Each row below has a hidden score, from 0 to 30, with 15 about the middle. What is it? The score is a weighted sum of the row's numbers plus the product of two more (or one squared), each taken from its middle value.
np.array([45., 47., -74., 41., -41., -17., -19., 31., -11., -47., 2., -4., -24., -38., -11., -18., -9., -50.,
          -59.]) ~ 15
np.array([23., 1., -7., 5., 9., 4., 21., -33., -10., -8., -23., -21., 8., -5., -20., 2., -15., 4.,
          -22.]) ~ 18
np.array([53., 11., -27., 35., -21., 21., 55., -12., -97., -17., -43., -35., -22., -42., -18., 18., -12., -22.,
          -46.]) ~ 20
np.array([31., 16., -61., 5., 3., -47., -73., 21., -17., -30., 5., 27., -11., -26., 38., -16., -35., -30.,
          -6.]) ~ 26
np.array([-53., -23., 18., 24., 21., -27., 8., -19., -26., 2., -3., 57., -21., 47., -29., -10., 58., 11.,
          0.]) ~ 12
np.array([30., -13., 21., -28., 33., 34., 25., -43., -45., -8., -23., -49., 41., 13., 6., 14., -33., 5.,
          -4.]) ~ 12
np.array([17., -26., 32., -44., 38., 9., 6., -21., -25., 20., -11., -37., 49., 25., 14., 12., -47., 0.,
          20.]) ~ 16
np.array([35., -17., 36., -36., 28., 31., 29., -43., -22., 33., -13., -48., 58., 43., 18., 13., -43., -6.,
          8.]) ~ 16
np.array([19., 59., -17., 18., -17., 34., 41., -61., 18., -15., -25., -23., -18., -3., -24., 17., 18., 62.,
          -52.]) ~ 15
np.array([19., 27., -44., 3., -9., -5., 19., -13., -11., -9., -18., -10., -7., -16., -32., -8., -5., -19.,
          -53.]) ~ 20
np.array([-21., -6., 1., 0., 1., -14., 1., -10., 8., -2., -3., 14., -9., 17., -27., -21., 31., 12.,
          -8.]) ~ 14
np.array([3., -13., 19., -44., -65., 45., 5., 28., 64., 58., 25., -23., 13., -1., 9., 23., -25., -35.,
          41.]) ~ 21
np.array([-37., 12., -13., 27., 8., -4., -4., -17., 2., -19., -1., 43., -28., 7., 2., -14., 46., 22.,
          -25.]) ~ 18
np.array([34., 57., -3., -7., 14., 69., 66., -79., 37., 0., -37., -54., -3., -30., -28., 67., 0., 77.,
          -34.]) ~ 24
np.array([6., 11., -7., 24., -8., -15., -17., 9., -15., -28., -4., 19., -7., -2., 10., -6., 3., -4.,
          -10.]) ~ 14
np.array([-11., 46., -29., 20., 17., 20., 5., -64., 56., -28., -3., 22., -15., 22., -15., -5., 40., 77.,
          -61.]) ~ 13
np.array([2., 16., -21., 20., -18., -25., -19., 12., -16., -19., -13., 26., -26., -9., -2., -21., 0., -21.,
          -16.]) ~ 18
np.array([37., 46., 24., 3., -48., 95., 127., -48., -80., -6., -68., -127., 39., 7., -72.,
          7., 1., -25., -103.]) ~ 23
np.array([-8., 93., -11., 2., 90., 9., -56., -94., 127., -27., 36., 68., 3., 31., 66., 67., 26., 127.,
          2.]) ~ 7
np.array([-16., 20., -29., 46., 4., -40., -20., 0., -18., -41., 0., 25., -29., -1., -26., -49., 31., 17.,
          -27.]) ~ 20
np.array([-44., -4., 4., 20., 19., -21., 3., -26., 3., -8., -7., 55., -18., 26., -20., -25., 43., 35.,
          -2.]) ~ 16
np.array([23., 9., -62., 28., -3., -39., -50., 39., -8., -43., 19., 28., -21., -19., 13., -21., -7., -29.,
          -26.]) ~ 12
np.array([-81., -22., 33., -9., 7., -20., 32., -6., -15., 11., -2., 61., -16., 56., -25., -49., 77., 14.,
          -1.]) ~ 18
np.array([39., 20., -55., 21., -10., -45., -68., 37., -13., -59., 12., 21., -15., -18., 29., -15., -4., -25.,
          -11.]) ~ 10
np.array([-19., -55., 52., -1., 28., 9., 11., 54., -29., 51., 5., -22., 12., -42., 47., 64., -26., -23.,
          84.]) ~ 8
np.array([127., 75., -127., 39., -4., -63., -127., 70., -15., -113., 19., -24., -6., -113., 93.,
          31., -125., -57., -51.]) ~ 11
np.array([-6., -25., 36., -30., 14., 36., 6., -4., -16., 34., -2., -38., 14., -13., 30., 61., -28., -11.,
          47.]) ~ 10
np.array([-23., -34., 49., -24., -60., 44., 29., 72., 36., 88., 18., -45., 9., -47., 9., 52., -17., -52.,
          79.]) ~ 18
np.array([39., 38., -76., 49., -20., -44., -76., 66., 0., -63., 14., -5., -19., -41., 42., -11., -22., -37.,
          -47.]) ~ 13
np.array([14., 7., -2., 15., 15., -11., 0., -17., -16., -5., 2., 1., 1., 4., -7., -9., -16., 1.,
          -7.]) ~ 15
np.array([-19., -49., 45., -43., -22., 15., 11., 51., -3., 62., 11., -41., 7., -19., 0., 31., -32., -49.,
          70.]) ~ 17
np.array([-49., -10., 11., 23., 8., -16., 9., -27., -1., -35., 1., 54., -9., 53., -12., -32., 65., 28.,
          -30.]) ~ 11
np.array([11., -29., 41., -35., -4., 19., 0., 21., 7., 43., 16., -32., 24., -16., 10., 43., -41., -24.,
          58.]) ~ 14
np.array([12., 73., -20., 17., 24., 38., 14., -69., 53., -19., -21., 11., -21., -6., 6., 35., 15., 85.,
          -37.]) ~ 11
np.array([-11., -17., 41., -16., -66., 41., 15., 56., 47., 72., 10., -60., 4., -50., 7., 63., -46., -51.,
          80.]) ~ 21
np.array([20., 2., 9., -18., 18., 37., 30., -38., 12., 33., -8., -31., 1., -11., -3., 31., -14., 52.,
          8.]) ~ 13
np.array([-29., -37., 35., -22., -38., 5., 14., 59., -6., 56., 14., -18., -9., -23., -5., 23., -10., -38.,
          53.]) ~ 16
np.array([-5., -20., 42., -39., -52., 45., 15., 49., 48., 71., 18., -46., 13., -19., -9., 36., -11., -35.,
          54.]) ~ 26
np.array([-41., -1., 24., 4., -11., -10., 8., 1., 18., 6., -2., 18., -8., 38., -12., -15., 43., 9.,
          -12.]) ~ 14
np.array([21., 24., -25., 9., -23., 30., 29., -4., -23., -20., -21., -39., 4., -2., -12., -3., 5., -11.,
          -51.]) ~ 15
np.array([8., -30., 32., -12., -1., 16., 5., 14., 3., 13., 1., -22., 15., -11., 19., 25., -4., -1.,
          45.]) ~ 11
np.array([6., -18., 42., -11., -12., 59., 14., 10., 56., 65., 26., -24., 31., -2., 29., 49., -22., -24.,
          37.]) ~ 19
np.array([17., 29., -31., 13., 6., -23., -18., -8., -6., -25., 6., 13., -9., -1., -19., -21., 2., -6.,
          -13.]) ~ 14
np.array([39., -32., 1., -18., 26., -12., -19., -2., -12., -15., 5., 10., 49., 10., 22., -32., -52., -4.,
          18.]) ~ 17
np.array([-18., -44., 13., -59., -3., 9., -7., 14., -19., 17., -11., -61., 21., -21., -15., 22., -27., -3.,
          34.]) ~ 19
np.array([-6., -6., 12., -28., -18., -2., -2., -2., 17., 28., 6., 4., 6., 14., -17., -10., -5., -11.,
          20.]) ~ 17
np.array([-20., -11., 31., -20., -14., -13., 11., 22., -9., 37., 12., -8., -9., -6., -6., 9., -3., -16.,
          40.]) ~ 18
np.array([4., 30., -4., 3., -1., 31., 11., -28., 40., 3., -1., -5., -7., -2., -1., 17., 2., 46.,
          -6.]) ~ 13
np.array([-15., 19., 14., -9., 11., 14., -3., -19., 41., 11., -2., 0., -9., 23., -14., 11., 11., 33.,
          9.]) ~ 17
np.array([-28., 9., 4., 17., 3., -46., -5., -28., -12., -24., 2., 44., -13., 62., -34., -72., 58., 15.,
          -12.]) ~ 18
np.array([-5., -32., 12., -14., 14., -26., -32., 19., -19., -5., 8., -9., 11., 6., 8., -14., -22., 0.,
          26.]) ~ 14
np.array([23., -55., 50., -44., 29., 18., -7., -8., -11., 45., 7., -45., 70., -1., 29., 22., -52., -9.,
          66.]) ~ 14
np.array([-10., -10., 53., -11., -80., 73., 11., 101., 74., 93., 15., -77., -33., -97., 27., 98., -30., -33.,
          95.]) ~ 14
np.array([-6., -5., 5., 7., 2., -30., -14., -1., -15., -3., -3., 37., -9., 7., 1., -18., 11., -4.,
          13.]) ~ 18
np.array([127., 62., -127., 44., -93., -3., -29., 80., -75., -76., -31., -93., -35., -123., 5.,
          8., -78., -124., -93.]) ~ 14
np.array([-18., -44., -7., 22., 9., -35., -25., 5., -19., -9., 4., 37., -7., 9., -1., -38., 11., -10.,
          7.]) ~ 15
np.array([-90., -5., 23., 39., 43., -21., 19., -27., -30., -23., -16., 64., -30., 44., 8., -16., 91., 45.,
          -12.]) ~ 20
np.array([94., 68., -127., 43., -65., -64., -118., 77., 8., -82., 9., -12., -54., -104., 65.,
          4., -77., -69., -36.]) ~ 18
np.array([32., 45., 4., 4., 8., 60., 58., -58., 19., 10., -35., -36., -2., -21., -27., 32., -4., 51.,
          -36.]) ~ 15
np.array([47., -23., -24., -16., 91., -61., -85., -23., -41., -41., 9., 26., 63., 27., 71., 3., -77., 4.,
          8.]) ~ 16
np.array([-16., -28., 43., -26., -15., 33., 12., 35., 18., 42., 14., -17., 12., -27., 21., 41., -13., -19.,
          50.]) ~ 13
np.array([-46., -13., 16., 7., -12., -15., 13., -2., 14., -2., 5., 23., -10., 36., -34., -31., 47., 13.,
          -6.]) ~ 15
np.array([12., 28., -82., 39., -33., -47., -21., 46., -4., -100., 9., 3., -43., -25., 25.,
          -20., -7., -36., -61.]) ~ 19
np.array([47., -11., 4., -9., 44., -6., -7., -22., -36., -15., -12., -18., 37., 24., 20., -13., -39., -10.,
          5.]) ~ 14
np.array([6., 9., -8., 13., -20., 14., 10., -8., -5., -18., -2., 2., 1., 6., -5., 4., -1., -12.,
          -30.]) ~ 14
np.array([-13., -27., 1., 30., -2., -12., 1., -16., 1., -23., -2., 35., -25., 33., -13., -58., 46., 2.,
          -32.]) ~ 9
np.array([-18., -31., 33., -12., 28., -16., -19., 25., -27., 10., 5., -8., 9., 12., 22., 15., -3., -12.,
          34.]) ~ 10
np.array([114., 50., -100., 21., -112., 11., 33., 45., -96., -63., -52., -101., -31., -91., -35.,
          -11., -60., -120., -85.]) ~ 17
np.array([-64., -30., 24., 13., 22., -30., 8., -42., -27., -24., -2., 72., -20., 84., -44., -60., 88., 18.,
          -13.]) ~ 10
np.array([-55., -48., 47., -16., -81., 31., 62., 93., 8., 102., 6., -45., -7., -52., -20., 21., 1., -84.,
          72.]) ~ 21
np.array([3., -12., -11., -10., -16., -37., -26., 16., -10., -7., 22., 16., 7., 23., 6., -33., -5., -24.,
          3.]) ~ 20
np.array([-5., 7., 1., -9., 4., 18., 12., -19., 29., 8., -8., -7., -6., -13., -11., 18., 1., 43.,
          3.]) ~ 14
np.array([-37., -30., 31., 9., -11., 4., 16., 35., 5., 40., 12., 4., -2., 1., -10., 4., 15., -22.,
          23.]) ~ 15
np.array([-39., 4., 14., 6., 5., -6., 11., -26., 13., -6., -1., 40., -15., 45., -13., -35., 61., 38.,
          8.]) ~ 14
np.array([27., 49., -80., 26., -43., -50., -58., 39., -8., -51., 10., 18., -37., -32., -7., -19., -6., -34.,
          -47.]) ~ 20
np.array([21., -14., 8., -3., 24., 28., 27., -31., -29., 7., -26., -35., 28., 10., -3., 12., -28., 13.,
          -13.]) ~ 15
np.array([-66., 31., 5., 18., 80., -27., -29., -96., 61., -32., 21., 94., -4., 93., -12., -33., 88., 126.,
          -36.]) ~ 16
np.array([11., 20., -34., 10., -11., -15., -4., 3., -25., -30., -11., -12., -18., -22., -14., -6., -4., -1.,
          -24.]) ~ 14
np.array([4., 63., 5., 26., 51., 28., 6., -67., 86., -1., 12., 30., -23., 7., 38., 50., 12., 87.,
          -7.]) ~ 6
np.array([25., 43., -20., 9., -11., 16., 24., -30., 5., -19., -12., -18., -3., -1., -33., -1., 16., 11.,
          -43.]) ~ 16
np.array([-12., 23., -52., 22., -8., -21., -46., 11., -25., -45., -4., 45., -22., 6., -13., -55., 20., -23.,
          -36.]) ~ 23
np.array([6., 52., -16., 9., 3., 11., 13., -26., -2., -8., -10., -4., -11., -6., -23., 9., 17., 22.,
          -34.]) ~ 15
np.array([-32., 5., 16., 15., 8., 6., 0., -13., 38., -14., -9., 9., -14., 2., -14., 20., 35., 47.,
          6.]) ~ 17
np.array([15., -60., 49., -50., 30., 11., -12., 5., -15., 48., 7., -21., 53., 9., 37., 36., -53., -30.,
          57.]) ~ 14
np.array([-9., 5., 39., -22., -48., 61., 18., 78., 74., 81., 31., -69., -1., -83., 11., 90., -31., -9.,
          82.]) ~ 20
np.array([-64., -22., 25., 1., -19., -15., 29., 2., 1., 8., 6., 38., -9., 52., -39., -54., 64., 3.,
          -7.]) ~ 17
np.array([-12., -13., -15., 13., 3., -23., -27., 13., -19., -25., -6., 34., -11., -9., 2., -33., 6., -11.,
          -5.]) ~ 15
np.array([41., 41., -59., 37., -15., 4., -8., 33., -25., -34., 16., -4., -58., -29., -23., -13., -5., -58.,
          -31.]) ~ 10
np.array([-35., 30., 13., 23., 22., -21., 2., -39., 19., -32., 3., 51., -6., 60., -27., -45., 61., 46.,
          -26.]) ~ 13
np.array([-5., 5., 20., 0., 34., 18., 7., -18., 3., 4., -6., -5., -10., -25., 16., 49., 5., 43.,
          9.]) ~ 7
np.array([28., -59., 55., -39., 102., -6., -7., -51., -69., 14., -1., -21., 94., 68., 48., 16., -58., 23.,
          29.]) ~ 14
np.array([-51., -3., 10., 1., -3., -23., 11., 1., -16., -11., -2., 37., -9., 38., -27., -57., 60., 4.,
          -13.]) ~ 17
np.array([42., -9., -7., -13., 21., -7., 7., -24., -36., -9., -13., -24., 40., 12., 3., -15., -37., -8.,
          -16.]) ~ 16
np.array([11., 21., -47., 29., -13., -48., -47., 22., -14., -55., 0., 21., -32., -19., 3., -25., 3., -16.,
          -27.]) ~ 12
np.array([2., 10., 3., 0., -8., 8., 26., 23., 15., 21., 13., 6., 21., -14., 23., -15., -10., 1.,
          30.]) ~ 21
np.array([-12., 7., -36., 34., -4., -8., -4., -9., -6., -28., -10., 25., -33., -5., -12., -24., 30., 2.,
          -42.]) ~ 12
np.array([5., -17., 11., -5., 25., -8., -2., 7., -22., 6., 2., 8., 23., 11., 19., 10., -25., -3.,
          31.]) ~ 14
np.array([0., 10., 18., -1., -5., 26., 17., 1., 46., 21., 11., -32., 14., -6., 7., 33., -4., 20.,
          18.]) ~ 19
np.array([53., 38., -65., 6., -49., -5., -4., 18., -13., -41., -17., -32., -5., -25., -23., -18., -1., -40.,
          -62.]) ~ 23
np.array([4., 4., 12., -25., 4., 21., 12., -7., 9., 2., -9., -37., 17., -15., -1., 21., -9., 40.,
          7.]) ~ 14
np.array([-20., -55., 54., -24., -32., 23., 17., 72., -3., 71., 17., -44., 17., -36., 18., 41., -40., -51.,
          81.]) ~ 16
np.array([-13., 6., 16., -2., -2., -2., 7., 3., 7., 1., 3., 0., -1., 2., -14., 0., 13., 11.,
          -8.]) ~ 13
np.array([-36., 20., 8., 26., 33., -23., -3., -68., 22., -34., 8., 75., -14., 86., -38., -49., 74., 63.,
          -26.]) ~ 11
np.array([-9., -15., 29., -24., -50., 62., 20., 51., 67., 70., 18., -40., 3., -49., 26., 63., -21., -22.,
          65.]) ~ 20
np.array([12., 27., 1., -35., 3., 47., 20., -34., 48., 22., -3., -31., 14., -12., 17., 38., -19., 28.,
          -1.]) ~ 16
np.array([-10., 14., -24., 7., -15., -21., -17., 31., -5., -41., 7., 20., -15., 14., -8., -21., 41., -16.,
          -40.]) ~ 15
np.array([-36., -28., 24., -51., -5., 1., 25., 48., 10., 94., 8., -21., 0., -26., -8., 47., -48., -33.,
          50.]) ~ 22
np.array([31., -6., -36., 17., 12., -44., -53., 33., -8., -21., 4., 39., 7., 13., 36., -13., -33., -15.,
          -20.]) ~ 16
np.array([44., 7., -30., -40., -23., 35., 33., -56., -3., 3., -18., -49., 29., 15., -47., -30., -14., -7.,
          -46.]) ~ 25
np.array([-71., -44., 33., 16., 15., -22., 18., 10., -46., -11., -18., 43., -20., 28., -32., -49., 66., 0.,
          -3.]) ~ 11
np.array([-38., -3., 38., -10., -12., 19., 6., 25., 47., 37., 10., 12., -16., -23., 10., 48., 24., 39.,
          41.]) ~ 12
np.array([-63., -85., 39., -5., -34., 9., 32., 62., -12., 54., 2., -13., -12., -20., -41., -5., 23., -55.,
          32.]) ~ 25
np.array([20., -43., 10., -21., 58., -40., -57., 1., -27., -4., 1., 22., 33., 24., 27., -20., -35., -1.,
          26.]) ~ 13
np.array([-13., 13., 25., -3., -3., 24., 1., -22., 42., -2., 9., -6., -3., 10., 1., 5., 27., 32.,
          -4.]) ~ 10
np.array([29., -1., -9., -12., 6., -5., -4., -20., 4., 1., 3., 3., 12., 8., -11., -7., -18., -5.,
          -10.]) ~ 16
np.array([-3., -55., 20., 11., 19., 6., -17., 7., -11., 14., 14., 8., 4., -1., 24., 5., -19., -22.,
          28.]) ~ 9
np.array([-31., -20., 44., -3., -5., 11., 0., 10., 12., 25., 3., 34., -12., 9., -1., -6., 17., 4.,
          55.]) ~ 14
np.array([-34., -33., 22., 24., 20., -33., -15., 29., -29., 9., 2., 40., -20., 14., 7., -14., 21., -36.,
          25.]) ~ 10
np.array([6., -30., 20., -41., -47., 29., -13., 30., 34., 42., 13., -18., 24., -9., -2., 13., -29., -38.,
          45.]) ~ 21
np.array([12., -8., -42., 30., 19., -41., -56., 46., -11., -43., 24., 32., 6., -35., 47., -17., -6., -19.,
          -14.]) ~ 13
